In the data rows, 128 means zero.
How far apart are the two rows of each pair, measured in a hidden way? 0 means very close, and 30 very far. Two or three weighted sums of its numbers give each row a place; it is the straight-line distance between the places.
[227 103 161 197  89 103 140 101 108 158 150 131 133 138 116 130]
[ 79 118  93 105 144 154 181 119 110 131 158  67 141 162 162 144] 22
[ 81 108 201  62 158 119  84  96 128  62  87 141  77 103 107 136]
[ 86 118  90 110 143 156 169 118 116 128 160  66 151 161 166 149] 18
[ 67 118 195  91 162  86  58  92 117  67 138 127  73  91  91 145]
[ 96 127  64  70 114 140 109 142  55 123 126 132 190 169 159 161] 4
[100 108 150 183 140  36  54 106 116 125 197 179 111  99  98 147]
[123  98  91 128 165  78  95 132 114 110  72 126  87 100  94 144] 7
[ 88  79 107 177 148  71  95 127 119 148  77 189 145 107  97 137]
[154 156 108 139  98 170  61  95 141 139 162 175  72 166 146  90] 8
[103 100 153 157 121 146  62 108 146 116 152 119 179 126 119 158]
[ 88 107 142 145 124 177  71 102 155 108 176 105 181 138 133 162] 4
[173 165 144 160  94 120 147  81 152 148  87 171 107 132 126 160]
[163 161 159 157 101 150  78 165 184 148  74  71 152 136 143  43] 5
[ 91  87 138 189 140  92  88 116 123 147  79 171 171 114  86 141]
[ 70 113 195  81 162  96  57  90 120  62 129 132  71  96  93 146] 4
[ 98 171 176 162 147  77  64 210 142 153  97  80 133  92 139 153]
[ 84 167 142 162 104 167 138  89 140 134 157 173 103 142 151 151] 8
[161 173 175 188 162  61 127 136 149 108 188  96  94  81  97 148]
[153  92  66 149 163  74  96 133 116 123  80 158 117  98  98 142] 21
[ 75 145 172 147 161  79 255 102 139 132  81 142 156  80 124 123]
[107 172 148 135 169  47 245 133 154 140 116 188 163  88 121 135] 12
[132 140  67 118 121 119 116 107 129 154 155 174 140 140 147 118]
[ 75 148  66 165  91 136 103 151 162 134 140 112 154 140 153  37] 11
[214 149 149 144  89  95 167  91 165 148 165 190  86 127  95 161]
[ 78 106 207  60 156 125  95  97 136  67  70 142  77 110 110 130] 17
[129 151 117 113 115 162  74 111 116 140 149 173  77 164 149  96]
[122 109  79 120 135 152 163  74 145 147 107 166 128 136 124 159] 7
[146  84  66 113 149 186 145  93 180 149  98 147  99 123 109 117]
[117 113  69 103 117 184 167 131  60 134  89 129 153 149 143 160] 2
[192 118 147 138 105  67 174 107 169 113 213 141  84 131 104 159]
[153  95  94 124 120 140 106 127  88 146  78 168 165 125 103 167] 5
[ 88 149  71 177  91 141  94 153 160 137 126  97 151 142 151  38]
[ 92 160 153 138 166  57 255 124 152 133 103 171 166  84 121 134] 18
[ 87 137 180 151 163  88 255  93 128 129  74 147 138  79 123 123]
[161 159  98 199  67 169  91 101 180 144  73  69  60 171 160 102] 15
[ 61 124 101 107 142 151 168 125 109 137 155  70 125 163 165 143]
[125 111  79 114 121 182 140 123  65 139  80 119 146 144 136 163] 10
[129 103 181  93 134 170 172 108  30 125 126  84  88 147 133 110]
[230 110 214 191  99  90 149 107 117 147 170 138 116 131 116 141] 21
[152 146 121  87 102 105  88 133 151 136 147  60 158 154 154  79]
[ 70 120  94 102 144 151 174 118 108 132 157  71 131 163 161 146] 19
[140 187 128 101 159 173 127 219 166 113 189  87  64  94 119 163]
[164 145 187  83 114  83  90 162 186 125 135  97 151 153 166  84] 20
[117  99  93 126 165  80  94 134 113 107  70 126  84 102  96 145]
[106 149  98 199  96 148  82 149 170 139 108  82 149 140 145  40] 4
[156 107 141  46 121  97 181 120  21 149  78 177  72 158 162 114]
[126  92 146 156 132  73 181 118 129  95 174  97  96 130 105 166] 7
[ 85 182  61  55 122 175 158 208 131 152 120 192 186  98 130 148]
[151 148 112  93 100 104  90 132 145 138 149  71 157 150 156  82] 7
[ 98 106 153 153 123 162  56 107 150 113 160 113 179 130 128 158]
[110 168 169 170 146  68  73 200 140 153  97  80 137  93 134 150] 6
[101 123 185  97 143 179 141 141 171  93 160 169 131 119 144  73]
[ 82 193 135  49 147 135 170 235 156 129 223 151 122  89 110 129] 17
[ 94 104 147 150 123 170  63 106 151 109 167 109 180 132 130 160]
[152  98 142 149 121  69 175 114 140  97 190 114  97 130 106 162] 8
[ 84 149  63 175  93 141  95 151 162 137 129 103 154 141 152  35]
[123 134  74 121 132 129 127  96 131 147 133 201 136 140 139 133] 10
[135 142  63 117 117 114 114 106 123 158 160 165 143 145 145 109]
[107 180 150 146 151 112  77 231 159 134  65  75 145 103 123 156] 11
[143 109 189 132 173  50 121  80 125  99 191  93  56  82  98 150]
[ 68 149  75 164  92 139 108 154 162 131 142 113 156 144 155  36] 20
[ 80  83 129 196 143  86  92 120 122 154  66 186 165 108  86 142]
[ 73  85 129 191 142  78  93 121 122 157  66 191 158 109  88 142] 1
[164 190 142 151 168  57 176 154 164 147 175 119 118  88  95 138]
[ 70 108 210  64 159 151 113 109 147  71  98 154  91 115 123 115] 16
[151 100  99 131 122 132  99 130  93 152  67 172 164 123 108 164]
[207 153 145 149  91 100 161  86 161 153 147 186  93 132 101 161] 11
[110 131  88  93 103 178 163 158  86 129  76 149 220 141 132 156]
[131  79 123 162 147 168 116  92 121 149 101 146 147 129 117  96] 10
[ 97 141  82  81 103 184 162 165  83 130  68 156 227 140 138 151]
[ 72 111 127 141 122 187  88 100 152 100 169  98 185 142 141 167] 12
[125  80 136 182 146 161 115  93 110 148  83 121 155 135 115  99]
[158 149 154  85 104  93  87 151 172 133 138  75 156 152 164  82] 16
[ 67 119 195  92 159  84  64  92 111  63 145 129  73  92  88 150]
[112 186 143  74 158 147 143 222 186 117 223 104 102  89 114 155] 20
[114 152 206 172 163  32 107 119 128  87 184 113  81  81  95 158]
[ 73 130 101 100 143 152 158 128 106 146 153  77 117 162 169 137] 15
[125  97 124 150 124 161 114 112  79 140  69  77 151 140 125 146]
[100  88 147 170 155 133 180 109  71  98 112  56 112 138 104 153] 7
[170 173 174 184 162  64 131 140 151 108 189  89  96  82  91 151]
[123  82 143 190 140 159 114  98 100 148  67  92 161 136 118 112] 12
[113 166 145 164  96 152 141  82 145 138 121 168 106 139 145 156]
[232 111 205 189  96  85 151 105 116 148 165 135 117 131 114 138] 16
[151 142 205  92 119  76  90 167 177 120 133 103 145 151 165  86]
[ 85 115 103 129 129 165 117 105 140 114 176  75 177 149 157 159] 28
[152  81  75 116 152 181 107  88 154 158 159 183  79 116 102  95]
[ 67 113 118 139 125 177  98 101 157 107 171  86 184 144 149 165] 3
[132 159 117 198  64 153  90 121 175 149 122  55  80 172 167 116]
[146 193  97 124 160 176 119 216 163 114 144  81  94 100 120 164] 12
[141 140 211  93 132  71  92 172 159 113 134 112 138 153 166  86]
[189 113 131 129  85 184 132 124  85 139  77  78 216 147 117 150] 17
[ 80 155 159 138 164  66 255 114 144 130  90 155 165  84 125 130]
[100 128  64  73 111 151 133 139  54 125 122 132 179 165 157 162] 10
[158 148 146  84 104  98  87 148 164 134 137  70 160 159 163  76]
[146  94 154 129 148 168 179 104  44 106 169  57 114 145 119 136] 20
[129 139 198 100 141  65  95 170 142 102 139 124 120 147 162  87]
[149 150  87 103 106 109  89 121 131 144 157 100 156 151 152  79] 16
[ 91 182 180 148 150 104  61 243 153 141  72  75 137  95 131 155]
[ 85 189 142  57 154 132 159 227 174 121 231 124 115  89 111 140] 9
[108  80  95 164 151  68  98 127 116 141  81 179 139 107  97 138]
[145 173 138 145 110 154 146 122 129 124  69 197  70 145 181 142] 8
[ 89 120 187  92 153 189 132 138 163  87 148 166 123 120 138  81]
[177 163 174 150 100 150  83 166 189 156  72  78 151 130 144  45] 10
[102  81 147 166 141  84 177 118 113  92 146  82  98 132  99 162]
[150  80  70 114 148 187 131  99 187 147 108 154  81 121 107 113] 5
[ 97 151  86 188  91 141  89 151 164 139 117  88 150 138 148  39]
[203 110 117 150  76 173 119 121  86 142  81  64 208 150 119 141] 22
[132  84 116 158 148 166 112  91 120 150 106 152 142 130 116  92]
[176  96  68  87 112 188 145 125  75 133 174 170 163 145 127 152] 9
[ 87 110 168 154 154  52  82  98 122 110 212 138  82  91 107 144]
[218 102 106 189  81 118 129 108 100 154 122 118 158 145 115 131] 16
[160 165 143 156  96 129 146  71 149 147  70 170 108 136 128 156]
[125  91 140 163 128 155 115 104  83 144  68  60 156 137 120 131] 13
[126 102 110 137 125 166 116 115  73 140  71  91 145 139 127 152]
[228 106 184 193  91  96 145 103 112 155 162 133 123 132 117 137] 18
[121  91 146 157 132  77 184 119 122  96 167  92  98 135 107 162]
[ 82 133 207 129 164  57  84  99 120  74 171 119  73  84  89 161] 7
[119 133  80 123 128 129 133  96 132 147 132 200 133 141 137 139]
[154  81  68 116 150 182 111  95 163 156 137 171  61 116 105  99] 7
[155 187 151 165 164  67 149 152 165 130 183  71 104  84  85 141]
[131  93 146 141 151 150 179 105  53 107 157  55 116 143 114 143] 12
[130  76 125 163 145 166 118  87 117 149  99 139 149 131 112  97]
[152  97 161 123 141 172 186 107  42 112 157  55 108 143 127 134] 12
[ 90 186  74  53 128 187 153 221 137 156 158 189 169  92 119 139]
[122 121  77 119 134 142 153  83 137 146 112 177 131 137 130 159] 16
[207 165 196 137 103 152  92 174 174 158  70  97 156 130 142  50]
[140  85  97 137 153 176 106  81 133 151 136 179 121 123 114  91] 26
[124 133  73 116 130 129 137  92 127 153 128 196 136 140 136 137]
[148 158 111 131 104 173  56  98 138 136 160 190  71 166 149  92] 6
[120 123  79 121 135 141 148  86 138 146 116 182 131 135 131 157]
[127 137 199 106 136  59 100 171 135  98 145 124 113 150 162  88] 19
[105  95 154 173 127 114  81 112 132 129 113 143 185 119 102 152]
[144 182 137 146 174  48 200 152 164 158 159 152 134  89 101 138] 12
[ 64 106 206  69 155 158 119 114 151  76 111 154  96 118 125 107]
[ 86 127 104  97 142 150 146 127 100 146 151  84 111 164 162 133] 18
[215 102  87 185  80 127 123 112  96 150 113 109 170 147 114 130]
[ 73 113 196  75 162 101  60  90 120  60 124 134  71  92  95 148] 7
[ 77 112 195  73 158 103  67  96 119  62 110 135  75  98 100 140]
[ 68 122 101 104 141 153 166 126 108 139 153  74 123 159 165 143] 18
[163 147 165  83 107  92  87 155 177 127 135  86 155 152 164  82]
[134 189 136  89 157 163 133 218 170 115 203  93  77  93 119 163] 17
[214 129 147 135  97  74 178 101 185 121 211 170  69 128  96 160]
[192 101  72  57 108 136 179 117  54 126  97 194 140 158 148 137] 10
[151 136 167 113 127 149 166 154 189 110 175 167 170 128 153  46]
[212 106  75 181  82 132 120 111  98 152 111 107 173 148 116 130] 11
[127  87  86 156 152  68 100 128 115 131  83 174 128 101  99 141]
[169 116 126 116  90 174 147 129  84 135  80 103 218 148 121 159] 23
[222 103 138 197  83 110 137 106 103 158 135 124 143 140 117 133]
[ 85 114 188  88 153 190 132 129 163  85 145 165 119 120 132  84] 7
[154 151 133  86 102 103  89 141 157 133 143  62 157 153 161  82]
[ 75 125 200 114 166  68  76  94 116  70 162 124  72  86  84 156] 11
[139  95 151 136 153 158 178 106  51 108 169  55 116 150 119 139]
[ 77 154 170 144 158  69 255 113 142 129  85 150 160  77 127 131] 4
[154  80  65 113 152 184 115  96 171 151 127 167  59 119 106 106]
[138 152 112 123 109 165  62 104 128 140 153 194  74 164 146  92] 9
[140 191  66 137 158 153 117 218 166 122 114  74 129 101 120 165]
[204 109 109 157  78 172 117 124  88 144  80  68 210 152 121 138] 7
[ 82 162 161 137 167  67 255 120 148 128  93 161 163  81 127 134]
[192 100  77  61 106 143 173 119  57 124 111 190 146 161 146 142] 18
[104  99 158 163 124 139  69 111 145 121 140 125 180 124 116 156]
[200 146 131 179 129  66 170 145 129 149  94 124 144 105 125 141] 7
[ 73 114 131 144 122 191  86 105 160 110 171  95 183 138 147 166]
[101 126 186 158 161  96 250  79 128 132  71 150 128  76 117 121] 7
[155 184 151 165 165  71 146 150 158 131 185  55 106  86  87 137]
[ 96 107 149 148 125 165  60 102 151 112 167 111 178 131 126 159] 11
[ 98  91 147 186 135 103  88 117 132 140  91 160 178 113  93 146]
[ 86  98 112 120 167  86  86 123 112  98  70 103  59 102  85 152] 12
[125  77 139 188 140 159 116  93 105 145  78 115 156 131 113 105]
[145 168 186 196 165  55 120 133 143  99 188 107  91  81 100 153] 8
[153  82  70 114 153 181 105  88 159 157 152 182  70 117 105  96]
[ 67 190 143  51 151 132 165 228 170 125 233 135 116  84 110 135] 18
[115 145 118 102 126 155 100 122 106 151 147 135  84 161 156 107]
[ 95 174 139 158 107 184 137 108 133 132 131 186  92 141 172 146] 1
[162 159  98 200  69 172  92  99 183 141  82  74  57 169 157 104]
[153  77  63 112 153 183 116  96 174 154 122 160  65 114 103 106] 6
[172 160  97 190  69 176  89  88 187 136 116  89  61 173 153  95]
[104  98 154 167 130 131  73 112 139 125 126 133 182 120 108 153] 7
[166 141 158 118 117 137 180 161 186 112 171 165 182 133 159  43]
[ 66 108 201  72 157 163 121 115 155  79 119 154 101 115 125 105] 15
[147  82  84 125 154 178 104  77 141 151 160 197 105 120 107  95]
[125  95 129 156 127 155 113 108  82 146  70  62 155 138 123 136] 7
[160 144 192  84 116  81  89 162 183 123 134  97 150 151 163  83]
[130  76 128 170 145 163 117  92 112 151  91 132 153 129 115  96] 23
[166  96  71 106 115 165 125 131  82 138 121 169 169 134 119 161]
[ 81 146  77  72 109 181 153 178  85 131  75 164 235 139 144 150] 1
[111 143 117 102 133 157 101 127 104 148 145 130  85 163 158 112]
[ 75 116 110 137 129 171 103 106 149 110 169  83 182 146 156 160] 4
[ 79 103 208  55 157 134 100  96 138  65  68 146  80 107 110 130]
[131 135 176 108 136 157 151 154 177  99 172 171 155 122 150  54] 8
[126  93 136 160 127 158 115 109  81 141  67  58 156 138 123 135]
[ 91 105 154 176 144  35  61 100 122 122 204 170 105  97  99 148] 9
[131 103 130 177 130  86  72 123 107 145 141 194 148 110  93 159]
[136 104 126 164 127  95  78 123 102 153 129 185 151 110  94 158] 3
